In the rows, 128 means zero.
D: 3 groups of rows, each row roughly a mix of its group's hidden directions; some rows fit no group
D (136 x 13)
[[116  72 133 139 127 142 109 162 133 141 101 175 139]
 [ 89 127 101 126 125 149  74  94 124 163 142 134 138]
 [156 121 156 134 102 168 145 100 122 129 154  77 129]
 [ 98 141 181  98 108 126  93 141 125 105 132 140 161]
 [122 138 104 180 155 132 134  90 153 127 158 101 150]
 [158 148 171 142 157 127 149 146 114 168 149  94 134]
 [107 162  98 125 131 112 111 125 102 179 141  87 139]
 [133 137 169 175 132 136 147  83 136 152 143 100 144]
 [108 114 109  92 117 117 130 116  94  93 108 180 113]
 [143 170 104 157 110  95 149 107  95 118 113 108 100]
 [130 160  64 123 131 102 154 113 118 145 100 108 119]
 [ 91 147 100 125 136 112 150  98 137 171  93 143 155]
 [109 143  77 111 165 136 118 151 154 163 107 115 145]
 [171 118 136 134 175  78 139 112 106 148 143 119 117]
 [134 141 116  92 113 148 108 164 141 182 143 159 142]
 [ 94 118 186 135 143 136 110 115 139 147 146 131 173]
 [143 168 146 165 121 135 157 110 112 130 162  82 138]
 [124 143 117  88 107 141  84 161 148 169 145 147 139]
 [176 179 112 152 142 102 143 104 114 147 112 129 139]
 [160 130 117 132  95 108  63 112 144 108 144 136 112]
 [181 120 112 120 133 101 136 128 151 159  82 154 119]
 [155 109 166 141 139 134 181 111 158 118 110  96 132]
 [100 171 134 154 129 111 115  92 120 147 158 111 169]
 [174 127 131 173 143 120 142 128 135  72 135 114 111]
 [127 122  76 126 136 103  91 143 156 156 139 166 114]
 [178 127 176 128 141 131 100 142 113 132 131  82 125]
 [101 121 118  99  84 144  99 121 181 122 131 101 131]
 [116 115 156  71  88 129 139 141 124 164 149 144 141]
 [146 161 140 122 181 122 133 115 124 150 181 126 147]
 [107 180 100 153 103 112 129 114 147 157 150  96 122]
 [ 99 138 105  88 143 121 164 182 133 131 104 133 138]
 [153 143 146 140 151 131 171 130 114 166 119  74 127]
 [163 152 131 131 140  85 156 114 139 148  97  83 138]
 [100 141 146  90 140 110  99 132 147 164  93 121 166]
 [169 105 113 163 152 121 168 114 139  96 146 106 111]
 [ 85 133 112  94 149 102  88 160 106 127 122 155 137]
 [148 150 138 134 153 111 128  93 128 162 176  86 138]
 [155  84 182 127 167 144 129 138 128 138 134 121 155]
 [ 94 128 141 128  92 157  87 108  99 124 163 156 130]
 [120 106 127 145 121 118 128  70 119  88 129  81 119]
 [122 142 153 155 133 104 119 139  54 119 143 116 134]
 [106 139 122 129 144  93  60 148 137 125 129 129 163]
 [ 98 127 124 109 157 114 122 122 153  95 108  74 159]
 [ 90 116  92  95 137 117  97 157 124 119 135 176 133]
 [147  95 181 146 123 141 152 120 156  82 128 131 120]
 [144 139 116 178 130 145 160 112  97 108 101 107  91]
 [105  90 104 103 144 126 116 129 145 140  85 178 119]
 [109 132  78 166 106  97 113  91 154 113 120 128 129]
 [165 143 153 135 173 111 141 103 103 149 163 103 137]
 [171 152 148 134 148 112 147 125 112 139 101  70 125]
 [138  87 103 131 121 115 129  73 133  93 161 110 132]
 [128 155 154 175 149  76 135 104 122 145 145 111 133]
 [110 122 142  49 115 117 125 134 114 120 131 155 114]
 [147 140 169 134 124 171 152 136 129 107 122  72 135]
 [107 135  94 161 148 135 111 112 168 158 169 125 149]
 [141 125  99 126 173  89 164 145 152 130  88 123 132]
 [134 126 178  76 137 163 141 167 117 132 133 127 128]
 [ 77 132 114  94 100 129 107 139 167 118 129 163 141]
 [118 116 155 114 114 175 153 173 106 102 122 142 101]
 [ 82 106 111 109 135  89 152 131 109 121 119 178 125]
 [109 118 109 131  99 131 108  91  95 168 128 173 113]
 [120  93  96 135 119 115 165 103 109  79 152 127 106]
 [132 109  92  97 111 178 165 119 147 131  99 111 128]
 [ 88 138  94  91  87 132 131 123 156 109 127 109  99]
 [152 108  99 136 101 109  81  86 138 124 156 135 107]
 [ 90 139  91 105  93  96 106 127 131 149 129 166 113]
 [121  83 105 132 157  88 110 120 135 139 130 180 133]
 [137 150 117 112 145 117 147 197 139 138 109 165 128]
 [124  98 101 145 117 118  95 130 143 101  94 182 139]
 [119 160  94 168 111  72 136 110 115 127 111 142 117]
 [157 134 135 166 157 149 177 118 122 126 103  89 127]
 [ 75 137 132  84  75 144 122 134 146 137 132 122 126]
 [148  99 188 137 142 127 161 120 156 115 109  98 132]
 [118 142 125 156 121 159 168  94 126 131 154  75 135]
 [143 158 151 135 112 141 134 140 110 105 169  70 139]
 [163 172  94 138 140 111 146 109 118 147  93 161 138]
 [158 140 177 101 114 123 150 153  96 109  96 112 113]
 [124 108 119 107 117 116 195 135 120 101 123  91 107]
 [136  87  92 142 143 122 150  84 138 106 160  99 123]
 [147 103 119 101 104 191 160 134 143 124 106 113 120]
 [143  97 162 143 136 167 126 144 135  85  96 138 158]
 [128 140  99 104 150 125 144 172 151 185 108 130 123]
 [ 91 116 178 133 141 121  92 111 141 153 141 127 168]
 [124 105 110 148 137 112 129  78 128  76 130  89 125]
 [172 120 114 142 124 107 118 106  91  86  90 143 115]
 [124 126 134 106 147 104  89 175 105 119 120 177 118]
 [159 145 172 135 161 126 151 146 108 166 149  99 131]
 [136 150 184 128  98 150  99 121 118 175 120 123 128]
 [ 95 117  79 107 114 109  98 103 150 154 156 144 118]
 [127 124 102 143 161 102 100 141 150 165 150 175 140]
 [135 153 123 113 136  88  91 160  97 168 126 100 121]
 [159 138  86 140  99 143 159 128 124  86 139 122  90]
 [142 159 153 140 165 116 142 138 122 180 168 113 139]
 [141  86 111  94 131 154 117 159 126  93 105 142  92]
 [162 146 158 187 130 127 105 108 118  99 114 123 106]
 [106 122  93  90 119 192 136 137 115 126 126 103 135]
 [113 113 138 147 137 167 126 168 142 105 103 175 155]
 [149 100 176 144 128 131 161 112 160  92 123  98 125]
 [140 144 135 108 136  97  83 169  99 170 122 117 121]
 [128 148 183  99 157 141 167 131  98 127 151 118 141]
 [149 110 143 137  86 121 137 118  92 105  79 101 106]
 [121 146 148 146 138 108  79  92 125 145  79 136 144]
 [120 162  86  84 124 109 105 108 156 126 162 127 112]
 [104  78 147 139 122 152 115 160 142 135 104 167 153]
 [152 144 192 146  98 127 104 119 123 102 126 103 113]
 [116 101 106 122 110 103 171 101 100  81 116 123 112]
 [122 111 112 150 137 114 135  84 126  79 121  78 117]
 [162 129 154 158 167 145 160 128  88  97 114 130 137]
 [154 136 174 174 135  85 128 132 127 139 143 158 114]
 [104 128 101 136 107 184 129 113 117  88 154 156 123]
 [ 90 118 103  84  84 115 100 125 160 141 132 132 114]
 [103  93 119 102 125  88  91  91 149 121 155 131 141]
 [165 156 174 136  98 160 113 130 128 122 124  85 127]
 [ 97 133  98 148 112 176 154 106 116  92 150 146 115]
 [102  93  96 106 147 119 128 122 149 133  86 176 122]
 [113 138 100 130 121 152 164  93 138 130 139  68 147]
 [118 123 142  78 107 103  93 145 145 150 141 168 152]
 [154 145 161 134 158 112 175 152 109 139 111  89 121]
 [143 152 133 143 139 135 184 104 120 152  82 104 125]
 [116 120 150  93 102 104 100 139 128 153 145 186 138]
 [107 152 150 121 129 123  81 137 125 171 102 169 145]
 [105 140  89 144 110 129 118 107 120  74 142 169 113]
 [126 161 153 110 130 144 127 184 130 171 110 154 137]
 [155 170 100 109 109  97 146 151 114 152  86 132 118]
 [ 94 183 114 120 130 124  78 139 142 101 143 141 136]
 [ 90 102  91 118 118 119 107  77 114 159 134 146 127]
 [136  87 130 128 103 170 119 133 137  80  88 118 125]
 [157 134 134 176 113 142 112 128 115  84 159 143  94]
 [146 129 180  93 129 143 156 161 103 143 125  98 111]
 [151 171 143 126 173 133 146 139  98 157 166 131 130]
 [ 94 121  86 137 150 145 135 106 113  92 115 173 111]
 [151 145 138 131 138  98 169 109 142 159  79  99 138]
 [131  91  99 128 150  90 102 122 125 136 124 187 126]
 [ 69 122 171 121 142 134 104 123 130 129 146 129 171]
 [135 151 148 104 110 143 120 169 126 184 121 164 132]
 [162 108 184 125 135 126 157 139 149 149 102  95 130]]

which group is each row in? (one row of each group first)
[ 90 137 122  85 150 118 123 149 155 127 104  90 161]
(14)
[115 110 108 102 118 132 129 116 108  70 100 172 119]
(62)
[164 119 117 134 108 151 128 153 118  77 164 132  92]
(101)

[109 109  89  82 116 179 142 131 133 117 103 107 130]
(101)
[166 173 100 135 145 108 142 108 116 150  88 149 140]
(101)
[160  88 148 134 147 134 132 143 133 100 104 172  91]
(101)
[ 97 116  93  99 165 115 167 169 146 133 132 135 136]
(14)
[101 140 113 106 146  76  82 142 118 124 116 160 141]
(101)
[144 140 126 162 170 108 155 105  91  95 124 157 141]
(62)
[ 92 160 105  84  99  96 127 125 136 152 148 130 104]
(62)
[166 136 163 161 134 154 133 105 134 112 128  73 133]
(14)
[131 132 142 123 138 125 111 119 135 181 149  71 162]
(101)
[127 151 124 128  81  99 149 119  97 103  89 112  98]
(62)
[130 115 116 159 142 110 136  93 127  72 118  86 113]
(14)
